rotation ticks, each row followed by its count of ticks
The counts run from 0 to 232.
[-116, -289, -142,  478,  146,  172,   80,  145, -243,  158,  -27,  -83,
  -45,  -81,  -52,   21, -298, -220,  -66,   35,  -54,  156,   -8,    8,
   70,  139,  -29, -143, -159,  -48,  209, -136] : 42
[ 119,   66,  163, -221,  158,  -94,   41,  303,  292, -135,   58,  146,
 -147,   81,   45,  136,  -82, -238,   29,   21,   32, -300,   53,  -98,
 -199, -155,  106,  104, -231, -293, -192,  -36] : 97
[-119, -343,  152,  133,  144,  141,  -42,  188,  109,  203,   -7, -440,
  -70, -107, -251,  -72, -166,  102, -179,  110,   64,  133,  -58,   26,
  282, -120,  -37,  146,   41,  -25, -145,  117] : 186
[  65, -211,  171,   29,  -29,   23,  -92,  437,  104,   37,  113, -186,
 -100,  -57,    1,   34, -219,  263, -162,   23,   70,  -43,   78, -133,
  -52, -113, -130,  -21,  109,  -27, -268, -450] : 57
[  39,   15,   53, -113,  186,   48,   78,  156,  293,    5,  -12,   -7,
   99, -147, -116,  306,  203, -181,  136,  -64,  345, -156,  192,   56,
 -113, -124,   38,   62,  -32, -347, -283,  200] : 106
[ 238, -137,    3,  289,  194,  280, -178, -106,  144,  -23, -128,  -57,
   59,   -7,   29,   87,   48,  -22,  -85,   50,   95,   82,  189,  139,
  -58, -106,  -26, -443,  -21,  183,  257,  241] : 119
[  48,   56,  266,  103,  -35,   61, -269,  257,  -68, -238,  238,  104,
  119,  231, -146, -109,  168,  120,   62, -290,   16, -156, -181, -176,
 -148,   -6,  108,  314,    5, -125,  -89, -182] : 20
[ 175,   30,   24,  -54,  205,   26,   33,  249,  163, -343, -118,  174,
 -345,  233,  163, -224, -210, -220,   24,  138, -116, -193,   56, -147,
  -53, -166,   99,  -17,  -86, -293,  105,  -90] : 89
[-176, -157,  -71,  463,  169,  177,  133,   96, -177,  296,  123,  -58,
  194,   15,  -39,  122,  134, -142, -106,  -77,   -3,   94, -153,   13,
  195,  235,  119,   94, -262, -123,  127,   36] : 34
[ 295, -136,   41,  227,   21,  303, -223,    0,   83, -248, -314,    2,
   -3,    5,   -7,  -95,  -41,   34, -108,  -60,  -94, -188,  142, -102,
 -121, -344,  159, -259,  151,  111,  193,  -87] : 125
[  65,   -1,  289,  -36,  164,  -60, -137,  259,  180,  137,  271, -215,
   36,  192,    5,   45, -180,  292, -210,   40,  181,   66,   73,    2,
  -51,   70, -184,  -15, -289,   33, -282, -175] : 60
[ -55,   53,   -7,   32,  198,  319,   65,  307,  -67,  109,   14, -221,
  154,  101, -373, -155, -217,  162,  -38,   37,  113,  204,   69,    6,
  112,  297,  -67,  120,  -20, -232,   39,  153] : 190
[  57,   69,  302,  171, -156,    3, -225,   21,  387,  136,  -20,    2,
  126, -138,  -32,   15, -164,  127, -232, -167, -237, -195, -240,   49,
 -104, -137,  134,   56, -253,   25,   48,   24] : 136
[-169,  -96, -106,  261,  320,  216,  130,   68, -345,   70,   67, -111,
  131,  222, -141,   53,   46, -337,  -42, -110,   69,   67,    5, -120,
  171,  149,  187,  152, -242, -167,   57,   80] : 36
[ 108,  174, -113,  190,  245,  344,  196,  167,  -24, -122, -150,   39,
  -49,  198,  168, -247,   -1,   33,    5,  -15,  -19,  178,  197, -107,
  147,  239,  118,   24,  -51, -281,  259,  214] : 79
[-134, -244,   26,  325,  -18,  215, -119,   57,   61,  122,  239,  -48,
  227, -271, -113,   42,   99, -141,  167, -159,   22,   18, -187,  121,
  150,  -49, -173,    6,  165, -230,  290,   77] : 152
[  33, -301,  -65,  498,   42,  164, -122,   67, -200,    3,  187,   98,
  106,   14,   63,   54,   39, -122,   57,  -92,   14,  -20,  -87,   -9,
  -46,  -67, -181, -258,   46,   -4,  301, -360] : 161
[  55, -259,  136,  279,  142,   23,   68,  359,  224,   84,   83,  -27,
 -413, -207,  254,  150,  230,   31,  -85,  122,   11,   96,  -76,  -15,
   75,   72,   86,  104,  -74,  -77, -122,  172] : 221
[  16, -227,   98,  298,   70,    0,   92,  337,  263,   53,   -3,    8,
 -371, -245,  282,   79,  261,   41,   -7,   90,   34,   67,  -28,  -55,
   90,   -1,  104,  207,   55, -189, -192,   89] : 220
[ 274,  175,  -78,  310,  218,  258, -153, -122,   85, -105, -286,   83,
  151,  123,  -99,   -6,  -34,   21,  -24,  -71,  148,   33,  204,  188,
 -234,    6,   13, -326, -143,   19,  193,  163] : 121
[ -58, -118,   75,  211, -115,  347, -217,    8,   10, -158, -104, -121,
   66, -286,  -52, -120, -346, -110,   37, -338,  -64,  -35,  159, -197,
   -6, -210,   50, -151,  224,  -61,  229,  -34] : 5
[-172, -185,  102,  101,   91,  165, -156,    2,   96,  -14,  165, -124,
  189, -108, -251,  -88,   95, -289,  236, -264,  107,  -67, -123,   35,
  185, -231,  -60,  160,  172, -330,  119,  174] : 150
[  32,   33,   75,   41,   48,  -38,  -87,  364,   68,  -84,  -36,  -87,
  -73,   59, -147, -113, -326,  140,  -16,   -6,  193,  -62,   93,  -57,
 -166,  -89, -148,   73,   45, -235, -340, -448] : 55
[-115, -223,  141,  190,  163,  153,  -52,  151,  142,  285,   33, -421,
    3,  -83, -249,  -78, -192,  131, -181,  101,   82,  200,  -76,  128,
  270,    5, -127,   77,  -55,  -57,  -66,  136] : 187
[   1, -244,  288,  241,    0,  -41, -276,   51,  169,   53,  268,  -57,
   96,  132,   11,  -20,  297,   83,  -55, -112,   10, -190, -340,    4,
  147, -240,  -11,  218,  -12,  -65,  -65, -191] : 23
[-196, -269, -233,  427,  157,  121,   84,   -6, -137,  119, -179, -149,
   25,  -45, -100, -134,  -94, -383,   37,  -47,   95,   30,  -14,    0,
  282, -185,   15,   91,   27, -293,   26, -163] : 39
[  39,  -37,  204,  286,   -1,  -53,   41,  265,  185,   82,  208,   54,
 -232,  -94,  595,   51,   31,  146, -149,  -64,  -58,   66,   38, -138,
   28,  129,   50,   39, -201, -100,  -63, -163] : 213
[ -58,   33,   79,  113,  134,  271, -118, -174,   51,  102,  -38, -174,
  313, -100, -139,   84, -282, -196, -138, -217,   -6,   27,  144,    3,
   19,  -23,   69, -256, -234,   87,  258,  255] : 0
[  81, -119,  107,   68,  293,  209,  -44,   54,  176,  111,  129,  -97,
   81, -161,   -6,  381,  185, -128,  -20,   -5,  232,  102,  207,  135,
  -50,   43,  -20, -275, -102,   63,   38,  413] : 111
[  67, -219,  159,  238,  244,   -8,   51,  299,  195,   83,  145,  -11,
 -385, -105,  143,  155,  193,  -21,  -66,  158,   40,  142,  -68,   32,
   51,  147,   90,   84, -201,  -47,  -74,  307] : 222
[ -23, -243,   19,    0,  179,  274,  -21,  140,  108,   82,   46, -332,
   50,   84,  -79, -288, -204,   67,  -38,  125,   73,   68,   57,   32,
  361, -186, -279,  -86,  202, -217,  149,  -77] : 194
[ -24, -106,   16,  -88,  215,  353,   48,  296,  -84,  -62,    1, -295,
   96,  160, -305, -244, -190,   54,   17,   43,  118,   98,  121, -128,
  251,  -23,  -78,   77,  199, -264,   35,   44] : 192
[ 134,   90, -104,  107,  241,  278,  -11,  -21,  112,  -85, -174,   16,
  205,  -45, -175,  173,  197, -126,  144,  -96,  355,   30,  303,  116,
 -135,  -43,   17, -144,   89, -230,  -26,  290] : 114
[ 218,  -50,  -87,   33,  418,  171,  129,  176,  172,  102, -138,   53,
   11,  150, -198,  133,   28, -140,  -21,  348,   82,   34,  -12,  275,
  -77,  107,  -76, -219, -189, -210,   93,  244] : 232
[  65,   97,   -7,   18,  190,  322,   92,  253,  -67,    5,  171,  -71,
  192,  254,   15, -172, -284,  142,  -40,   11,  -10,  151,  183,  -74,
   75,  243, -215, -167,  -80, -246,  277, -119] : 198
